In the data rows, the value 128 means zero.
Some points, one per row:
[131 145 156 150 138 143  56 135 155 122 108 124 178 103 165 100 165 120  98 141 134 147 148  99 125 165 107 179 143  67 124 160]
[136 134 129 148 121 117 115 132 139 127 115 140 142 131 131 119 129 122 128 136 135 113 131 125 138 119 133 128 134 121 135 131]
[ 91 226 138 209  60 103 103  83 106 109 117 106 129 153 192 167 146 131 140  99 116 160 160 139 122 146  63 183 102  94 154 143]
[121  91  99 153 114 137 165 160 158 157 123 131  90 163  84 138  76 135 147 121 102 113 149 149 157  77 112 115 123 136  86  93]
[131 116 135 122 128 141 122 108 119  98 137 118 109 130  98 116 114 152 121 126  95 140 129 139 142 114 134 116 109 114 133 114]
[124 121 113 121 130 135 140 140 127 147 135 134 126 122 118 133 122 120 121 126 131 140 123 138 120 142 129 137 133 136 117 130]
[139 114 199  94 195 148 120 110  97  77 152  99 148  27 191 166 165  62  43  90 118 255 143 135 165 197 150 136  84 124  75 239]
[135 125 124 143 105 115 146 139 120 136 124 103 130 144 128 134 115 131 138 139 113 132 127 155 120 124 111 130 144 135 135 132]
[132 135 135 144 144 133 118 110 134 127 136 111 115 142 132 105 130 149 115 154 108 133 141 105 130 130 120 123 112 126 135 134]
[148 113 107 126 140 139 123 156 131 170 105 152 162 113 117  97 135 119 110 120 142 125 117 130 122 124 163 152 125 149 135 155]
[127 151 136 137 124 117 124 116 131 109 129 117 127 126 136 118 104 146 123 136 109 111 128 114 126  99 114 127 115 106 134 121]
[132  98 126  99 153 150 122 151 138 155 117 128 152 118 142  97 138 108  92 110 142 141 129 133 133 128 154 136 110 150 129 138]
[ 94 116 130 130  90 129 108 133 134 149 128 124 109 160 117 151 133 124 175  99 122 112 152 159 144 123 108 165 119 136 105 104]
[134 108 110 112 112 129 143 131 155 121 161 114 115 134 145 154 100 135 157 154  98 136 116 112 110 108  95 104 159 110 121 109]
[119 114 130 114 123 136 122 121 134 117 141 129 117 132 128 148 124 150 142 143 116 112 122 114 137 126 120 110 135 118 131 121]
[130 112 121 132 124 133 102 113 159 147 109 133 162 108 136 121 152  54 138 121 146 175 147 144 146 121 126 113 143 111 144 129]
[126 117  80 124 119 139 116 145 132 144 135 135 118 106  85 132 156  90 158 138 151 142 121 132 129 128 147 116 125 125 103 125]
[157 134 182 119 187 104 163 158  72  83 142 108 101 127 121 130  89 181  74 142  93 116 102 107 138 109 151 108 140 190 119 146]
[128 142 124 117 102 108 136 104  94 136 150 119 130 142 134 109 131 140 141 131 130 115 126 158  90 156 124 135 120 149 152 132]
[104 117  99 123 113 147 126 136 140 128  80 126 109 149 132 143 139 116 128 125 128 100 131 154 151 115  99 102 138 124 141 123]
[129 124 162 138 138 134  86 121 113 123 145 148 134 137 135 130 166 123 109 141 152 108 125 114 126 167 133 143 143 118 127 132]
[117 139 135 136 125 121 118 129 127 113 125 104 125 150 136 144  78 189 127 135  86 121 128 126 160 126  97 106 141 127 158 158]
[115 100  85  86 101 144 152 127 116 116 155 128  88 123 108 149 104 132 154 113 113 132 103 145 113 118 126 110 125 134 130 111]
[132  81 148 153 165 140 182 159 124  97  69 137 105 195  58 167 117 130 134 117 101  83 148 155 201  22 153  99 171 149  69  52]
[120  91 165 105 167 141  95 171 147  94 118 120 127  95 105 111 178 110  93 116 134 160 131 106 133 172 155 179 146  62  61  89]
[124 144 146 154 123 132 103 119 126 121 139 148 136 130 126 126 156 132 137 134 147 115 133 117 123 143 134 145 131 115 128 126]
[135 163 130 146 133  88 166 141  95 132 106 108 118 147 100  97  83 157 122 119 114 124 139 154 124 110 139 132 127 155 141 106]
[137 123 141 110 135 111 175 133 117  85 130 124 100 126 145 116 105 164 123 135 106 129 137 119 150  91 152  77  88 147 117 126]
[141 136 130 125 143 135 116 136 129 137 152 132 152 113  90 117 114 142 138 154 125 131 116 115 117 125 139 133 153 140 116 146]
[126 140 141 131 128 129 139 119 131 126 109 121 134 142 130 129 129 122 142 125 129 126 142 135 124 103 117 127 129 132 123 112]
[126 151 114 121 107 111 114 110 123 115 129 132 121 119 140 130 122 120 139 108 142 127 125 133 125 130 130 127 104 119 151 128]
[106 117  49 131 100 155 102 151 157 163 140 158 123  73  67 170 159  83 167 139 162 174 121 123 153 139 174 112 129 114 115 146]
[130 135  99 139 106 110 158 111 125 128 164 143 107 123 127 131 136 120 160 137 140 123 123 128 100 129 133 127 103 128 108 122]
[130 123 103 126 125 140 123 100 122  91 133 104  85 139  80 121 102 164 108 141  85 150 135 145 149 102 113 112 110  98 119  92]
[126 127 131 141 146 123 161 148 109 119 117 117 104 141 125 138 104 155  93 138 101 126 127 125 148 107 134 109 127 133 122 121]
[135 121 123 142 136 131 102 149 141 132 121 137  98  96 124 111 126 108 105 123 141 124 129 115 151 126 124 135  92 125 111 170]
[124 144 102  95  82 109 117  62 125 120 134 152 138 141 191 145 171 101 154  88 170 119 136 156 127 135 161 137  59 112 184 105]
[131 140 142 148 144 123 112 120 131 118 140 117 128 134 130 105 122 154 125 152 106 133 130  99 130 122 125 125 124 122 139 134]
[124 114  63 108  87 116  90 149 153 153  94 169 158 117 119 106 165  92 200 106 186 110 124 148 116 112 144 115 136 116 157 100]
[138 131 109 113 157 126 139 119 108 128 133 133 121 114 101 117 156 127 128 149 132 133  94 107 106 130 144 117 133 137 128 138]
[116 103 136 116 141 139 132 163 149 144 116 121 123 133 111 152 105 139 111 146 112 113 118 104 152 118 115 117 167 127 124 123]
[127 127 103 145  99 116 146 122 128 133 117 124 125 137 139 129 129 108 146 124 135 128 145 138 129 107 140 136 111 121 115  98]
[143 114 114 119 137 122 139 141 121 124 141 116 109 116 129 122 113 121 124 122 113 153 123 135 127 128 144 107 119 144 122 132]
[121 122 190 146 169 162  27 139 143 122 109 125 208 105 193  82 203 106  63 147 139 169 158 111 134 203 126 199 138  67 119 162]
[132 138 125 121 122 120 137 135 117 127 124 129 124 139 137 108 114 161 118 124 125 101 123 134 111 141 128 145 127 139 134 132]
[134  97  85  56 156 115 197 165  73 123  94 144 105 131  84 105 115 130 125  87 146  98 107 170 110 110 193  93 115 169 125  66]
[122 105 109 109 108 129 157 157 141 114 169 125  80 141 185 175  93 164 125 128 110  82 102 101 118 120  90  94 119 151 136 159]
12 more points follow, each with its number after it:
[138 126 134 123 131 121 137 124 125 117 129 135 130 131 140 126 134 121 130 122 130 126 136 136 132 124 142 115 120 132 123 119] 0
[139  79  70  29 154 125 244 152  49 115  87 161  80 144  58 104 130 145 130  78 151  92  88 199 107  99 225  91  90 182 131  33] 1
[137 133 169 129 161 127 175 133 103 110 160 124 109 145 147 156  91 182  98 145  97 106 122  97 141 113 146 110 141 174 115 139] 2
[127 104 129 102 145 149 143 123 127 111 152 113 115 121 174 155 123 138 109 123 117 145 127 121 137 140 131 103 105 137 130 152] 3
[149 149 195 167 186 155   6 147 167 111 101 113 223  65 173  69 177 106  60 164 125 193 145  90 129 189 110 200 161  31 109 207] 4
[118 162 135 161 102 123 127 121 119 167 116 125 133 161 134 132 105 114 129 138 120 153 143 143 131 127  84 116 160 151 172 143] 5
[119 135 117 119 102 114 112 110 136  97 105 107 119 136 131 137 113 137 150 117 104 117 128 144 134 109  85 127 139  95 134 110] 6
[129 160  97 176  89 111 153 130 143 116 117 127 122 115 100 126 114 111 163 126 132 127 139 121 128  81 135 133 125 114 111 114] 7
[121 162 113 120 120 138 117 103 139 120 128 106 142  96 177 103 113 136 134 126 117 152 103 107  79 146  73 127 127 105 158 165] 8
[127 118 129 118 141 132 112 141 140 148 118 141 150 119  82 100 122 140 150 142 146 121 129 132 134 139 152 118 138 125 147 124] 9
[122 116 176 122 167 139  91 139 126  97 133 127 151 121 136 125 157 155 116 143 123 122 132 109 137 157 142 157 145  96 105 119] 10
[130 128 128 134 124 121 110 137 139 135 128 146 155 140 126 115 121 136 160 129 141 106 131 126 141 127 132 115 148 128 152 130] 11
Which two of these numbered points are nearest to each point below by angle, seen from the average point of the first points? Their numbers follow each, nearest first.
[127 113 139 117 147 128 122 139 140 128 126 137 143 139 121 126 121 150 137 134 125  94 124 110 139 114 140 121 142 131 132 116] > 11 9
[123 118 108 105 140 144 138 131 151 157 131 149 169 112 110 108 138 140 160 135 157 128 136 113 115 126 156 138 123 123 129 120] > 9 11
[139 125 171 135 152 126  94 140 120  94 145 129 139 112 116 124 148 140 115 131 123 128 129 103 141 148 143 146 137 102 106 135] > 10 4
[117 108  78 154 109 108 121 161 142 152  99 127 112 154 119 119 126 127 163 142 122 110 158 151 144  80 124 144 124 116 100  90] > 7 6
[130 137 153 143 142 131  65 133 125 107 152 151 157 112 146 131 179 121 111 142 157 126 140 118 131 169 144 164 139 109 119 141] > 10 4
[149 121 136 122 143 117 140 135 128 105 119 127 133 117 138 115 130 123 134 114 124 139 137 128 138 111 155 108 116 124 133 119] > 0 1
[100 143  88 142  59 116  80 111 124 187 109 178 143 161  79 123 148  55 203  99 196  98  99 177 123 120 112 106 138 153 188  98] > 11 5
[132 138 160 141 147 127 143 141 116 107 138 120 119 134 132 136 103 155 107 134 110 133 130 113 143 120 128 115 129 148 128 151] > 2 3
[129 130 126 122 128 124 117 127 118 137 129 148 136 128 155 142 163  92 142 116 152 115 129 122 126 121 138 130 127 146 116 128] > 0 11
[110 112 152 139 118 142 111 134 152 158 114 133 138 147 144 125 124 132 144 122 129  97 148 126 135 137  85 136 140 110 131 126] > 11 5
[140 159 111 124 119 119 101 120 145 107 121 102 161  80 175 131 118 112 115 153 124 177 111 109 116 145 109 116 144 108 153 183] > 8 4
[ 77  66 116  98 127 162 130 119 177 134 121 120  94 143  70 174 115 120 195 129  91 126 143 150 164  93  75  93 158  95  88  70] > 6 7
[150 104 117 111 145 119 131 137 136 131 116 125 156 115 114 116 124 125 122 142 127 128 117 130 127 130 154 131 155 120 126 118] > 9 11
[137 138 152 137 143 119 138 130 114 113 137 119 112 135 130 139 113 154 111 135 110 119 123 115 135 116 131 124 128 146 126 141] > 2 3
[139 141 118 121 138 112 154 142 106 136 140 128 130 120 124 117 102 167 130 139 113 115 115 116 105 127 145 136 145 156 126 139] > 2 1
[138 135  83  98 136 127 172  98  85 114 113 120  92 142  94 115 114 140 121 120 135 118 107 183 113 112 140  92  83 155 158  93] > 1 0
[137 134  95 123 105 123 167  91 103 116 138 141  93 132  88 123 103 147 149 106 123 109 108 171 116 116 147  90  82 148 144 133] > 1 7
[113 180 173 194 151 152  24 134 192  95 103 110 223  69 169  97 149 131  78 149 126 177 153  76 140 197  90 220 147  16 103 192] > 4 10
[175 255  93 160  70  70 100  89  83  90 105  76 184 112 155 103 120 161  97 138 150 124 124 148  55 151 136 203 102 118 181 180] > 8 4
[119 130 142 147 130 149 111 109 110 104 180 125  87 118 132 166 151 114 106 135 130 151 119 115 139 177 111 100 106 110 132 157] > 3 8
[113 134 155 129 130 114 124 125  98 155 119 120 138 160 149 145 137  88 115 135 118 120 135 142 122 105  88 113 158 160 156 121] > 5 11
[133 106 128  96 152 136 153 107 112 148 129 138 147 155 184 101 174 110 122 149 135 137 127 110  84 126 141 126 138 157 132  97] > 0 1
[131 130 106  98 126 105 157 139 112 117 100 131 122 158 108 118 123 143 132 113 136 103 108 132 120 109 154 110 135 132 149  73] > 1 0
[122 149 163 154 154 147  47 126 158 122  94 122 190 105 178  96 171 123  88 145 131 160 146 100 131 177 106 184 143  57 132 163] > 4 10
[139 120 141 129 127 120 156 123 126 141  95 112 128 141 129 136 150  76 138 120 131 142 155 129 138  95 136 120 132 143 113  95] > 0 7
[138 149 129 136 142 127 138 113 112 121 123 133 125 133 149 128 146 116 106 128 134 115 141 109 116 104 139 137 105 151 129 132] > 0 2
[127 167 160 140 104 108  88 105 117 114 128 114 119 144 165 140 121 140  97 116 120 108 122 120 118 146  82 142 122 119 159 147] > 8 5
[123 119 127 135 113 126 131 131 135 130 134 108  98 160 109 129 103 135 113 149  83 105 107 123 112  80  82 133 154 118 108  84] > 6 7
[135 130 188 150 171 153  14 142 157 129  88 121 221  83 205  80 210 113  27 166 133 159 145  95 120 223 110 252 157  29  98 184] > 4 10
[102 108 130 130 135 146 130  98  93 151 124 118 118 168 124 134 152 118 145 140 115 143 130 169 133 148  85  98 126 128 150 111] > 5 6
[138 104 100 115 127 126 133 155 157 129 106 120 153 112  90 104 107 151 152 149 106 138 128 130 126  98 163 141 164 119 119 118] > 9 7
[139 139 176 146 168 123 161 143  97 100 131 125 106 143 147 140  92 182  84 127  93 113 113 100 143 108 135 112 131 162 126 151] > 2 3
[128 115 119 118 135 124 137 145 125 136 124 127 131 136 146 124 135 140 134 143 129 119 124 128 126 137 116 113 136 142 131 132] > 11 2
[132 115 141 151 117 123 146 145 139 147 146 140 107 160 111 161  98 138 101 132 119 101 133 135 145 129 132 128 145 160 117 125] > 2 5
[120 106 122 115 136 142 117 124 146 142 125 127 133 138 127 136 135 132 144 140 117 128 128 120 141 115 120 115 147 120 139 119] > 11 9
[134 128 124 125 125 117 142 136 122 132 117 109 131 144 129 132 116 137 129 136 115 125 130 146 127 126 118 128 148 133 129 120] > 5 6
[128  83 181 145 173 161  72 151 161 140 130 125 129  87 136 101 162  85  64 135 136 177 152 106 162 185 129 151 108  96  99 180] > 4 10
[153 167 158 152  93 114  57  79 187  31 117 106 190  43 183 128 129  95 147  95 114 207 180 121 173 141 119 164  97  18 105 173] > 4 8
[134 118 114 109 125 127 183 130 117 106 122 134 117 149 114 115  86 179 153 133 122  81 114 148 125  99 140  80 127 153 146  94] > 1 2
[130 107 136 128 145 119 173 157 118 126 109 104 110 164 146 128 112 150 101 125  96 131 144 136 158  90 130 105 118 154 128 118] > 2 1
